(in the rows, 128 means zero)
The rows of Z fall into several groups, and each row is roughly a mix of its group's hidden directions; one row fits no group.
Z, 103 rows:
[[ 89 125 143  97 139 145 165 164 114 178]
 [109 170  72 146  90 115 150 118 122 100]
 [ 91  90 128  99 176 134 120  87  98 125]
 [120 107 138 151 127  91 103  68 126  85]
 [116 145 146 131 197 167 163 128 112 135]
 [107 147 102 109 137 113 171  86  97  84]
 [158 118 130  68 147 137 100 127 133 181]
 [121 115 126 145 183 109 109  96  79  97]
 [ 86 170  74 128 113 142 151 100 109 124]
 [137 122 119 183 114 118 125 110  90  70]
 [132 147 154 128 111  92  92 146 176 174]
 [163 119 161 173 128 113 105 130 109  72]
 [ 86  83 149 101 165 125 109 139  91 149]
 [107 127 125  99 121  93 180 120 181 107]
 [155 125 170 115  96  97 172  85 141 130]
 [144 109 180 136  84 111 115 181 134 134]
 [139 133  86 144  74  89 100 107 153 136]
 [ 73 156 114 122 123  90 178 106 126 120]
 [142 150 162 150  89  88 124 104 178 131]
 [112 145  99 143 117  77 136 142 190 113]
 [149 119 125 181 109 148 128 123  63 147]
 [156 162 149 155  75 109 172 144 138 119]
 [116 143  84 124  78 149 175 124 106 103]
 [ 95 132 147 183 167 128 115 112 113  83]
 [103  81 151 112 178 131  91 102 111 113]
 [176 106 143 176 136 117 143 153 174 113]
 [164 158 135 147 142 184 120 156 105 164]
 [175 145 121 153 105 152 128 142 144 191]
 [183 111 160 180 147 130 101 145 139 132]
 [108 108  86  75 142 130  99 132 122 174]
 [145 163 118 107 108 162 172 170 142 162]
 [142  87 155 105 123 127 143 169  68 128]
 [174 118 182 131 116 113  97 172 137 137]
 [175 153 155 148  84 131 151 125 171 111]
 [126 151 122 108 161 109 122 164 198 125]
 [103 139 126 160 131 140 188 112  87  94]
 [117 130 183 125 157 127 117  95 182 149]
 [124  79 134 189 128  88 105 133 145 133]
 [ 78 120 111 105  82 138 176 110 144 142]
 [ 82 143  81 117  97 114 162  98 121 101]
 [160 137 136 131 127 125 178  66 126  95]
 [133 135 158 125 139 151 189 145 136 182]
 [ 67 135 114  94 150 154 139 118  83 119]
 [202 156 135 166 102 132 121 128 137 120]
 [119 147 108  71 147 136 159 106 175 150]
 [147 164  93 153 111 133 179  92 101 116]
 [122 142 110  66  82 120 102 137 131 163]
 [167 192 105  97 107 133 144 137 153 134]
 [ 91 117 123 113 134 144 132 126  47 124]
 [145 140 143 116 131 185 147 101  69 125]
 [104  89 161 117 118  99 121  99  76  99]
 [177 104 160 168 157 147  89 136 129 144]
 [125  80 163 102 140  80  98 122 160 124]
 [113 179 150 104 180 138 104 161 114 140]
 [ 97 113  99 126 149 113 136  60 103 103]
 [124 136 119 121 126 126  79 178 165 173]
 [ 99 108 155 170 136  92  94 112 107  87]
 [136 111 121 126 158 113 108  83  67  98]
 [165 110 154 158 159 129  62 133 124 124]
 [ 87 147 109  65 142 121 160 114 115 104]
 [ 88  94 138 109 118 117  84 175 124 162]
 [157 118 149 191  97 143 127 135  83 119]
 [ 96  99 135 198 136 139 149 101 130 109]
 [ 65 114  75 120 132 144 128  92 128 118]
 [159 131 145 178 168 161 114 146 105  95]
 [168 109 176 111 121 136  80 165 135 141]
 [114 106 128 123 152 171 142 127  89  66]
 [150 117 177  85 108 145 105 174 109 136]
 [ 81 106 110  76 138 147 141 133 122 175]
 [138 138 155 150  97 156 182 173 117 109]
 [153 158 161 177 154 142 121 112 162  94]
 [154 113 130 161 126  77 111 131 188 121]
 [178 137 183 153 106 115 112 153 157 119]
 [126 145 111 174 114 102 148 111  99  69]
 [147 135 131 179 156 162 162 144 114  83]
 [113 153 126 138 149 176 127 118  59 119]
 [151 101 110 188 105  99 128 104 147  94]
 [117 126 127 148 128  79 176 135 177  97]
 [ 42 104 116 137 125 122 118 130 112 125]
 [168 138 134 189 106 147 130 117  84 111]
 [ 87 118  76 106 118  91  87 108 133 117]
 [ 88 104 108  96 163 158 155 129  83 139]
 [174 110 113 126 123 112  96 137 112 194]
 [ 88 163 123  67 151 146 151 154 133 131]
 [165 164 125 154  93 158 172 115  97 118]
 [130  82 172 134 110 124 109 175 155 158]
 [141 114 150 107  92 102 116 121 136 199]
 [110 115 122  68 135 150 148 107 155 177]
 [118 130  94  97 148 130 181  84  94 136]
 [ 89 112 128 105 147 154 155  98  68 121]
 [140 102 184 142 179 126 101 121 126 162]
 [158 188 132 123 120 147 117 144 179 100]
 [117 163 120  83 124  90 124 151 168  87]
 [161 128 151 176 112 164 107 133  77 122]
 [172 173 153 169 133 150 143 146 158 109]
 [136 101 165  87 110 138 120 173 142 173]
 [167 150 153 126 110 142 142 141 199 125]
 [157 133 144 199 154 141 156 139 119 102]
 [119 151 151 142 191 152 172 129 100 129]
 [181 105 138 182 109 110 106 124  95 133]
 [113 138 138  71 124 152 172 151 139 170]
 [124 132 146  82 142 186 124 147  83 145]
 [ 82 120  90 126 117  99  98  75 147 126]]
Here is one row of each group, with its name. Which group are the others in?
[116 125 151 184 120 174  92 163 120 139]	N
[129 101 142  82 131  98  90 144 128 183]	U
[134 136 117 147 145 192 115 122  72 111]	B

[177 156 151 148  81 120 127 152 170 125]	U
[107 162  92 134 110 170 166 119  83 118]	B
[188 125 144 108 103 155 170 161 113 125]	U
[105  96 152 140 117 139  64 151 164 118]	U
[144  72 142  87  99 103 106 130 164 136]	B
[174  95 164 179 115 128  96 135 112 130]	N
[164 108 122 140 149 106  59 127 108 101]	U
[165 137 116 130  81 125 156 154 169 169]	B
[153 116  83 115  72  90 125 103 113 111]	U
[ 67 153 109 146 133 132 163 119 156  90]	N
[188 104 157 121 108 120 103 153 138 169]	N
